Small tables with named rows and columns. After each table, cells are looked up by row and column.

Zununed
|  | Giti | Daminu | Tibalif | Leme | Zef | Femeva | Durulo | Lobef | Vop |
|---|---|---|---|---|---|---|---|---|---|
| Nipem | 65.994 | 65.288 | 88.500 | 59.403 | 73.247 | 89.630 | 28.760 | 65.053 | 81.675 |
| Nefalu | 86.317 | 82.326 | 68.368 | 52.120 | 56.745 | 69.265 | 22.982 | 86.635 | 71.620 |
| Mera | 69.044 | 57.330 | 92.108 | 61.318 | 69.299 | 90.964 | 28.965 | 66.913 | 77.643 |
| Pum | 88.386 | 90.101 | 69.759 | 50.349 | 53.432 | 70.796 | 21.018 | 89.068 | 67.902 |
| Pezen | 50.156 | 43.477 | 76.745 | 66.381 | 70.461 | 75.899 | 46.764 | 41.631 | 70.481 |
| Beb | 24.372 | 32.446 | 50.204 | 67.784 | 64.779 | 49.633 | 89.393 | 24.973 | 51.491 |
| Pode | 73.768 | 80.184 | 47.671 | 48.827 | 50.973 | 46.537 | 58.906 | 77.158 | 51.279 |

Mera, Zef -> 69.299
Nefalu, Femeva -> 69.265
Mera, Vop -> 77.643
Beb, Tibalif -> 50.204
Pode, Giti -> 73.768
Pode, Vop -> 51.279
Pum, Daminu -> 90.101
Pode, Daminu -> 80.184
Pum, Leme -> 50.349
Nipem, Vop -> 81.675
Pum, Tibalif -> 69.759
Nefalu, Tibalif -> 68.368
Beb, Leme -> 67.784
Nefalu, Vop -> 71.620
Mera, Tibalif -> 92.108
Mera, Leme -> 61.318

Nur =
	Diberos	Lugu	Parav	Mepev	Bog	Lavil	Fibu	Rosanis
Tav	113	183	94	76	188	163	121	184
Rifisol	30	162	114	123	174	141	146	152
Vekur	164	186	198	145	121	137	231	160

What is the Mepev of Vekur in Nur?
145
What is the Rosanis of Tav in Nur?
184
What is the Lavil of Tav in Nur?
163
What is the Lavil of Vekur in Nur?
137
What is the Diberos of Vekur in Nur?
164
What is the Fibu of Tav in Nur?
121
What is the Bog of Tav in Nur?
188
What is the Lugu of Tav in Nur?
183
What is the Parav of Rifisol in Nur?
114
What is the Rosanis of Rifisol in Nur?
152
What is the Fibu of Vekur in Nur?
231
What is the Lavil of Rifisol in Nur?
141
What is the Rosanis of Vekur in Nur?
160
What is the Parav of Vekur in Nur?
198
What is the Diberos of Rifisol in Nur?
30
What is the Bog of Rifisol in Nur?
174
What is the Mepev of Rifisol in Nur?
123
What is the Lugu of Vekur in Nur?
186
What is the Mepev of Tav in Nur?
76
What is the Diberos of Tav in Nur?
113
Which row has the largest Lugu? Vekur

Gopop =
,Tagi,Vika,Muki,Tol,Bivotor,Lilap,Dapi,Kufu,Masavod
Mem,7.3,6.8,7.3,6.8,7.2,7.7,6.9,7.1,7.3
Lebapok,5.2,7.9,5.6,9.2,7.2,1.5,6.1,7.0,5.3
Nuled,7.4,7.4,7.4,6.8,7.3,7.8,7.4,7.5,7.3
Sasof,7.3,7.4,7.3,6.8,7.4,7.6,7.9,7.5,7.0
Mig,7.1,7.1,7.2,6.4,7.4,7.7,8.6,7.3,6.7
Vupu,7.5,7.2,7.4,7.0,7.2,7.8,6.8,7.3,7.5
Nalege,7.1,7.0,7.2,6.7,7.3,7.5,7.8,7.2,6.9
Pes,7.2,6.7,7.3,6.6,7.2,7.7,7.4,7.0,7.1
Bufa,7.1,7.1,7.2,6.7,7.4,7.4,7.6,7.4,6.9
Vutezi,7.2,7.1,7.2,6.7,7.3,7.5,7.6,7.2,7.0
Nerosan,7.4,7.0,7.4,7.1,7.1,7.5,6.3,7.2,7.6
Filipot,7.6,7.4,7.4,7.2,7.3,7.6,6.5,7.5,7.6
Sab,7.4,7.1,7.4,6.9,7.2,7.7,6.9,7.3,7.4
Rulobob,7.4,7.1,7.3,7.0,7.2,7.6,6.8,7.3,7.4

What is the Vika of Pes in Gopop? 6.7
What is the Tol of Nerosan in Gopop? 7.1
What is the Masavod of Sasof in Gopop? 7.0
What is the Dapi of Sasof in Gopop? 7.9
What is the Bivotor of Vutezi in Gopop? 7.3
What is the Lilap of Mig in Gopop? 7.7
What is the Bivotor of Nalege in Gopop? 7.3

Buka =
,Lamupar,Libe,Dos,Mep
Zivi,0.96,18.46,1.53,57.82
Zel,35.75,12.02,75.90,52.42
Doti,-10.95,16.20,-1.66,19.71
Razifo,-42.27,16.73,11.48,-58.31
Nos,29.13,-9.53,-0.54,48.97
Dogotu,34.90,-8.78,-1.64,52.27
Godot,52.31,33.32,16.37,-7.40

What is the Mep of Doti in Buka?
19.71
What is the Libe of Razifo in Buka?
16.73
What is the Lamupar of Doti in Buka?
-10.95
What is the Dos of Zel in Buka?
75.90
What is the Dos of Nos in Buka?
-0.54
What is the Dos of Godot in Buka?
16.37
What is the Dos of Zivi in Buka?
1.53
What is the Libe of Doti in Buka?
16.20
What is the Lamupar of Razifo in Buka?
-42.27
What is the Libe of Zivi in Buka?
18.46
What is the Libe of Zel in Buka?
12.02
What is the Libe of Nos in Buka?
-9.53
What is the Lamupar of Nos in Buka?
29.13
What is the Mep of Zel in Buka?
52.42
What is the Mep of Nos in Buka?
48.97
What is the Mep of Godot in Buka?
-7.40
What is the Dos of Doti in Buka?
-1.66
What is the Dos of Razifo in Buka?
11.48
What is the Dos of Dogotu in Buka?
-1.64
What is the Lamupar of Zel in Buka?
35.75
Which row has the largest Lamupar? Godot

